0: array([1., 1., 4., 0., 4., 3., 7., 3., 6., 6., 3., 5., 1., 2., 4., 8., 4., 5.,
       7., 6., 4., 3., 3., 6., 6., 7., 1., 3., 6., 9., 6., 4.])
1: array([4., 4., 2., 4., 6., 2., 4., 3., 3., 3., 7., 5., 4., 6., 4., 4., 4., 7.,
       6., 5., 3., 4., 3., 4., 5., 6., 4., 6., 3., 3., 1., 1.])
2: array([6., 4., 3., 5., 6., 2., 3., 2., 4., 5., 5., 6., 3., 6., 4., 4., 5., 7.,
       4., 5., 3., 5., 4., 3., 4., 4., 2., 5., 5., 3., 3., 4.])
3: array([3., 4., 3., 3., 4., 3., 5., 4., 2., 1., 7., 6., 6., 4., 4., 5., 2., 6.,
       6., 5., 4., 6., 3., 4., 5., 5., 5., 4., 2., 4., 2., 3.])
4: array([6., 6., 6., 7., 1., 5., 6., 6., 4., 6., 4., 4., 5., 6., 4., 3., 7., 2.,
       2., 4., 6., 6., 7., 5., 4., 4., 7., 5., 6., 1., 6., 6.])
5: array([6., 6., 2., 7., 4., 4., 2., 7., 5., 4., 3., 3., 5., 5., 3., 5., 5., 1.,
       4., 4., 5., 9., 7., 4., 4., 3., 8., 6., 6., 2., 5., 7.])
6: array([0., 4., 1., 4., 3., 1., 7., 3., 0., 1., 7., 6., 1., 3., 2., 7., 3., 4.,
       7., 6., 1., 9., 2., 5., 4., 7., 5., 5., 4., 5., 1., 2.])
7: array([6., 7., 5., 7., 0., 5., 5., 7., 4., 6., 3., 4., 6., 6., 4., 4., 7., 2.,
       2., 5., 5., 6., 6., 4., 4., 5., 7., 6., 5., 1., 6., 6.])
8: array([4., 3., 3., 2., 9., 4., 2., 4., 4., 2., 7., 5., 1., 2., 2., 6., 1., 5.,
       6., 4., 3., 8., 5., 2., 3., 4., 5., 5., 6., 8., 2., 5.])
9: array([3., 4., 7., 4., 1., 7., 8., 6., 5., 2., 2., 5., 7., 4., 7., 8., 4., 5.,
       2., 4., 4., 5., 5., 5., 7., 6., 4., 4., 2., 6., 5., 2.])
10: array([5., 5., 6., 4., 7., 4., 3., 6., 6., 3., 6., 5., 4., 5., 5., 4., 3., 7.,
       4., 4., 6., 3., 3., 6., 5., 4., 4., 3., 4., 4., 4., 5.])
11: array([2., 3., 3., 3., 6., 3., 8., 4., 1., 1., 7., 5., 6., 4., 4., 6., 2., 6.,
       6., 4., 2., 4., 3., 3., 4., 4., 5., 3., 3., 7., 1., 3.])
12: array([4., 1., 1., 2., 8., 1., 2., 3., 5., 5., 4., 4., 1., 3., 1., 7., 5., 4.,
       8., 5., 2., 7., 4., 3., 1., 5., 5., 4., 7., 9., 4., 7.])
13: array([7., 4., 5., 5., 7., 7., 3., 6., 6., 5., 5., 4., 6., 4., 5., 3., 4., 4.,
       4., 4., 7., 3., 4., 5., 4., 2., 5., 4., 5., 5., 6., 6.])
14: array([3., 3., 8., 2., 6., 8., 6., 6., 5., 4., 3., 5., 4., 4., 6., 7., 1., 7.,
       5., 4., 4., 0., 3., 5., 4., 3., 1., 2., 2., 5., 2., 2.])
15: array([6., 7., 4., 7., 5., 4., 0., 5., 5., 6., 3., 4., 4., 6., 3., 5., 6., 3.,
       4., 4., 4., 8., 8., 5., 3., 4., 5., 6., 7., 3., 5., 6.])
16: array([8., 5., 3., 7., 3., 1., 3., 2., 4., 7., 6., 3., 4., 5., 3., 0., 7., 3.,
       4., 2., 6., 6., 4., 3., 4., 4., 4., 6., 6., 0., 5., 6.])
17: array([4., 5., 5., 3., 0., 3., 6., 4., 6., 7., 2., 5., 1., 5., 5., 5., 8., 5.,
       2., 7., 5., 5., 3., 5., 7., 7., 2., 4., 6., 2., 8., 5.])
18: array([3., 5., 5., 5., 3., 5., 6., 6., 4., 3., 3., 4., 5., 4., 5., 6., 4., 2.,
       3., 4., 4., 7., 6., 5., 6., 5., 5., 3., 3., 6., 6., 4.])
19: array([6., 4., 7., 5., 6., 7., 6., 6., 5., 5., 4., 4., 9., 6., 5., 4., 5., 3.,
       5., 3., 6., 0., 7., 3., 2., 1., 8., 2., 3., 6., 5., 6.])
20: array([4., 5., 4., 4., 3., 5., 3., 5., 6., 4., 3., 5., 4., 4., 6., 5., 5., 4.,
       5., 5., 4., 5., 5., 6., 7., 7., 3., 4., 5., 5., 7., 5.])
21: array([7., 6., 4., 7., 3., 3., 2., 3., 5., 5., 5., 4., 5., 6., 4., 2., 7., 4.,
       3., 2., 6., 6., 4., 5., 3., 4., 5., 8., 6., 0., 6., 8.])
22: array([8., 4., 9., 5., 7., 8., 4., 5., 6., 7., 4., 4., 5., 5., 6., 3., 4., 6.,
       5., 3., 7., 0., 3., 6., 4., 3., 3., 2., 3., 6., 5., 3.])
23: array([3., 5., 6., 4., 5., 7., 7., 7., 4., 2., 3., 4., 7., 4., 6., 6., 4., 4.,
       4., 5., 5., 4., 5., 4., 5., 4., 7., 3., 4., 6., 5., 5.])
24: array([3., 4., 4., 4., 0., 3., 9., 3., 4., 5., 3., 5., 0., 4., 5., 5., 6., 3.,
       4., 6., 5., 5., 3., 6., 6., 8., 2., 4., 5., 4., 7., 4.])
25: array([8., 6., 3., 7., 4., 1., 1., 3., 3., 6., 7., 4., 5., 7., 3., 0., 6., 7.,
       3., 3., 5., 5., 4., 4., 3., 4., 4., 8., 6., 0., 4., 6.])
26: array([6., 4., 6., 4., 5., 6., 4., 4., 7., 9., 3., 4., 4., 5., 5., 4., 6., 5.,
       6., 5., 6., 2., 5., 6., 4., 6., 4., 5., 5., 8., 6., 5.])
27: array([6., 4., 6., 4., 7., 7., 4., 5., 6., 5., 5., 3., 5., 3., 5., 3., 5., 4.,
       5., 3., 7., 3., 5., 4., 2., 3., 7., 4., 6., 5., 6., 7.])

array([3., 5., 7., 6., 2., 7., 7., 7., 8., 6., 1., 3., 7., 6., 7., 5., 6., 4.,
       3., 6., 6., 2., 6., 6., 5., 4., 6., 3., 3., 7., 5., 5.]) 23 9 18
array([3., 5., 4., 5., 4., 5., 6., 7., 4., 4., 4., 4., 7., 4., 5., 6., 4., 3.,
       4., 5., 4., 5., 7., 2., 4., 3., 7., 4., 5., 6., 4., 7.]) 23 18 27
array([2., 2., 6., 4., 0., 3., 9., 4., 4., 6., 2., 5., 6., 4., 7., 5., 6., 5.,
       4., 6., 2., 2., 4., 5., 6., 6., 3., 3., 1., 6., 5., 1.]) 9 24 18
array([3., 6., 3., 5., 2., 2., 7., 4., 3., 3., 5., 4., 2., 6., 5., 4., 6., 6.,
       3., 5., 3., 7., 3., 5., 6., 7., 2., 5., 2., 3., 5., 2.]) 24 1 2
array([4., 4., 5., 4., 5., 2., 4., 4., 3., 4., 6., 6., 4., 5., 5., 4., 5., 8.,
       5., 5., 3., 3., 3., 4., 5., 5., 2., 5., 2., 2., 2., 1.]) 1 2 3
array([3., 1., 1., 3., 9., 1., 1., 2., 5., 5., 4., 4., 0., 4., 1., 6., 4., 4.,
       9., 5., 2., 7., 4., 3., 1., 6., 5., 5., 8., 9., 4., 7.]) 12 8 2
array([6., 6., 6., 7., 3., 6., 4., 5., 5., 4., 3., 5., 8., 7., 6., 3., 5., 4.,
       3., 4., 5., 5., 4., 5., 5., 4., 6., 5., 1., 0., 4., 3.]) 7 4 18
array([3., 4., 2., 4., 4., 1., 4., 3., 3., 3., 5., 5., 0., 3., 4., 7., 3., 4.,
       6., 5., 3., 9., 1., 6., 7., 8., 3., 5., 5., 5., 6., 4.]) 6 24 20
array([5., 4., 4., 4., 5., 3., 3., 4., 5., 5., 3., 5., 2., 3., 4., 7., 4., 4.,
       5., 4., 4., 5., 4., 4., 6., 5., 2., 4., 4., 4., 5., 3.]) 20 2 18
array([7., 3., 7., 3., 6., 8., 5., 4., 6., 7., 4., 5., 6., 5., 6., 3., 4., 5.,
       6., 4., 7., 0., 4., 6., 5., 3., 3., 3., 4., 7., 5., 3.]) 22 26 13
array([5., 5., 3., 6., 4., 3., 4., 5., 3., 4., 6., 4., 5., 4., 4., 3., 5., 3.,
       3., 3., 4., 7., 5., 3., 5., 4., 5., 5., 6., 3., 5., 6.]) 5 21 16
array([5., 3., 4., 4., 6., 4., 6., 3., 7., 7., 3., 4., 2., 4., 5., 4., 4., 5.,
       6., 6., 4., 3., 4., 5., 5., 6., 4., 3., 6., 8., 7., 6.]) 26 20 0
array([6., 4., 7., 4., 7., 5., 4., 5., 5., 5., 5., 5., 5., 6., 5., 6., 4., 8.,
       5., 4., 5., 2., 3., 5., 4., 5., 3., 3., 4., 4., 3., 2.]) 10 22 14
array([6., 6., 4., 4., 3., 5., 6., 5., 3., 4., 6., 5., 7., 7., 5., 1., 4., 6.,
       3., 5., 6., 4., 5., 4., 5., 4., 5., 5., 1., 3., 3., 2.]) 3 1 10
array([7., 6., 3., 7., 3., 6., 3., 5., 6., 6., 5., 4., 6., 4., 5., 2., 6., 4.,
       3., 3., 5., 6., 7., 3., 4., 2., 6., 6., 6., 1., 7., 8.]) 21 4 7
